128 stands for zero in the data rows.
Here are some numbered points:
[102 116 115 112  96 100 121 124 181 189 165 236 244 245 185 180 211 200
 167 149 124 117 118 114 103 111  94  96 114 114 107 109 101  96  92 105
 107  98 102 130 142 161 157 220 182 145 132 120 113 114 119 108 112 116
 108 106 108] 0
[103 116 115 110  96 100 122 122 171 178 157 229 237 241 183 178 210 205
 170 159 128 122 117 113 111 111  94  98 115 117 107 110 100  95  91 101
  83  77  72  99 113 111 114  98 108 117 118 136 139 141 140 164 172 180
 206 217 154] 1
[104 116 115 108  96  98 114 109  89  91 113  89  86  91 110 113 102 104
 114 103 109 119 124 131 141 142 164 218 179 201 243 183 209 218 200 134
 121 112 106 108 115 113 122  98 111 118 112 120 103 105 116 105 113 114
 106 105 112] 2
[211 165 172 191 235 204 134 129  98  99 113  89  90  93 109 114 104 105
 112 104 104 111 114 112 101 112  95  98 114 118 106 110 100  94  91 101
  85  77  73  98 118 112 116  98 109 117 113 121 117 119 128 134 150 157
 197 208 185] 3
[115 122 134 148 170 198 174 185 178 165 135 136 126 117 121 122 116 109
 116 100 104 114 115 113 113 111  95  98 115 121 107 109 100  94  91 101
  88  79  72  98 111 110 117  98 110 116 113 120 111 114 123 123 140 146
 183 195 201] 4
[227 173 172 187 229 193 128 125  94  97 111  86  90  92 111 113 102 107
 113 101 104 115 114 112 107 111  94  98 114 108 107 111 100  94  91  98
  86  75  72  98 118 112 115  98 111 125 143 160 195 196 165 210 188 179
 177 175 115] 5
[102 116 115 108  95  98 113 110  92  96 115  98 105 112 124 123 126 143
 167 244 230 176 155 136 126 122 115  98 114 111 107 112 100  97  90 100
  83  74  73  98 108 112 117  98 112 124 141 160 190 189 164 208 188 184
 180 180 121] 6
[101 116 115 109  95  98 113 110  89  90 108  85  88  91 111 113 104 108
 110 109 116 128 133 147 165 154 184 196 156 146 166 168 194 209 218 180
 180 187 183 139 127 119 122 100 110 116 114 117 103 105 117 105 113 109
 108 107 110] 7
[100 116 115 107  96 102 128 133 209 214 176 255 255 252 185 180 214 187
 154 133 115 117 115 116 105 111  94  98 115 118 106 112 100  95  90 104
  98  94  95 124 129 162 153 219 185 150 136 122 116 113 119 111 113 113
 108 105 115] 8
New points follow, each followed by the number of its nearest point above.
[242 179 171 185 217 177 124 120  93  95 113  88  89  92 113 112 102 109
 113 101 104 115 115 114 109 111  95  98 115 112 106 113 100  95  91 103
  94  74  71  98 107 111 116  97 112 117 112 114 103 106 118 109 119 125
 140 149 221] 3
[102 116 115 108  95  98 114 110  91  91 109  91  93 100 116 116 113 129
 152 221 231 184 168 152 148 131 132 101 114 124 112 125 121 122 135 166
 199 222 236 193 163 160 139 135 123 118 112 115 103 105 117 106 113 110
 107 106 112] 7
[102 116 116 107  95  99 116 112 115 121 133 150 160 175 156 153 170 191
 195 227 175 139 127 119  98 114  98  97 114 116 108 115 107 104 107 132
 154 177 188 183 163 176 155 173 142 124 114 117 104 105 117 106 112 113
 107 106 115] 0
[102 116 117 111  95  98 115 111 107 112 121 133 143 158 146 146 164 178
 190 240 191 146 132 122 111 114  99  98 114 122 107 111 100  96  90  99
  84  78  75 101 115 120 126 160 163 164 178 144 169 161 138 138 124 124
 110 108 109] 6
[103 116 115 108  96  98 114 110  95  99 123 105 112 122 128 129 134 156
 177 251 221 167 148 131 116 119 108  99 115 114 107 113 101  96  92 109
 106 101 106 133 140 164 160 220 179 145 128 122 111 112 119 108 112 113
 107 104 109] 6
[255 186 154 151 160 129 116 112  90  91 117  85  88  91 111 112 104 110
 113 101 104 115 115 112 100 112  94  98 115 115 107 111 100  94  91  97
  90  73  72  98 109 111 113  97 109 117 112 116 103 106 116 107 115 118
 127 129 214] 3
[104 116 119 122 116 137 164 181 248 234 174 220 202 180 149 145 150 129
 120 102 104 114 114 114 101 112  96  97 115 117 107 112 100  96  92  99
  90  77  73  99 108 111 120 103 118 135 167 166 220 214 171 213 174 162
 148 142 112] 1
[101 116 117 107  96  97 115 109  89  91 105  85  87  90 112 114 103 112
 110 103 106 117 119 124 117 130 136 225 199 191 239 182 210 218 204 138
 126 116 110 109 112 109 117  99 110 117 113 115 102 105 117 104 113 113
 108 105 112] 2
[101 115 116 112  95  99 111 109  90  93 113  81  88  91 112 116 103 111
 112 104 109 119 126 134 143 145 165 216 174 197 239 181 210 219 201 137
 122 112 109 108 115 114 113  99 109 118 113 119 103 105 117 103 112 109
 107 106 109] 2
[255 186 168 175 200 159 121 116  91  92 112  86  87  91 110 112 106 105
 115 102 105 111 114 112 105 112  95  98 115 115 107 111 101  95  90 103
  84  75  72  99 113 112 119  98 109 116 112 119 105 107 118 110 122 129
 152 162 217] 3
[100 116 116 109  96 101 123 125 185 193 163 238 246 248 186 181 215 199
 165 148 122 115 116 112 106 112  92  97 114 113 108 111 101  93  90  97
  91  77  72  99 111 106 116  98 113 122 136 153 181 181 160 202 189 184
 188 186 128] 1
[102 116 117 109  95  98 114 110  89  93 115  85  88  92 111 113 106 109
 114 110 129 137 146 159 174 162 201 165 137 122 112 122 121 122 132 164
 196 219 233 193 162 158 139 137 122 120 111 113 104 106 116 105 112 112
 109 103 110] 7
[103 116 115 107  96 100 114 110  89  93 114  85  88  91 111 113 104 110
 114 114 143 150 156 166 187 165 200 147 129 127 133 147 163 171 190 185
 209 223 227 167 135 129 124 106 111 115 113 117 104 105 117 105 112 115
 108 106 112] 7
[101 115 116 110  95  99 116 109  88  93 116  84  88  91 110 115 103 102
 111  99 109 119 123 130 139 142 163 218 178 196 239 181 210 220 200 138
 125 116 110 108 116 113 119  98 108 115 112 117 103 104 117 104 114 112
 109 105 114] 2
[101 116 117 109  96 100 113 109  89  90 118  86  89  91 111 112 104 112
 111 104 117 130 134 147 174 157 188 190 153 142 150 162 184 195 209 181
 194 206 203 151 135 123 121 103 111 118 112 117 104 106 117 106 114 112
 107 105 111] 7
[104 117 119 118 114 135 164 180 250 237 175 227 207 185 150 148 155 126
 118 102 105 111 114 111 100 112  93  98 114 115 107 111  99  96  91  95
  83  73  73  99 111 110 121 106 122 139 175 172 222 215 169 207 167 151
 137 134 114] 1
[102 116 116 109  96  98 113 110  91  93 112  92  98 105 119 120 117 135
 158 234 233 185 162 145 137 127 122  99 115 114 110 122 116 114 124 152
 182 211 224 193 168 162 144 145 128 119 112 116 104 105 117 104 112 112
 108 105 112] 7
[102 117 116 109  95  99 113 109  89  92 110  87  89  92 112 114 103 109
 114 108 123 135 142 154 178 161 195 176 143 123 120 134 142 148 164 181
 209 234 242 184 154 138 131 116 115 117 110 114 104 106 117 105 112 114
 108 105 115] 7
[103 116 115 108  95  98 114 110  89  93 105  86  89  91 110 114 103 108
 118 124 150 153 159 168 189 164 198 140 126 132 130 144 158 166 185 185
 214 226 232 171 140 129 126 109 111 116 112 115 103 106 117 105 111 108
 106 105 109] 7
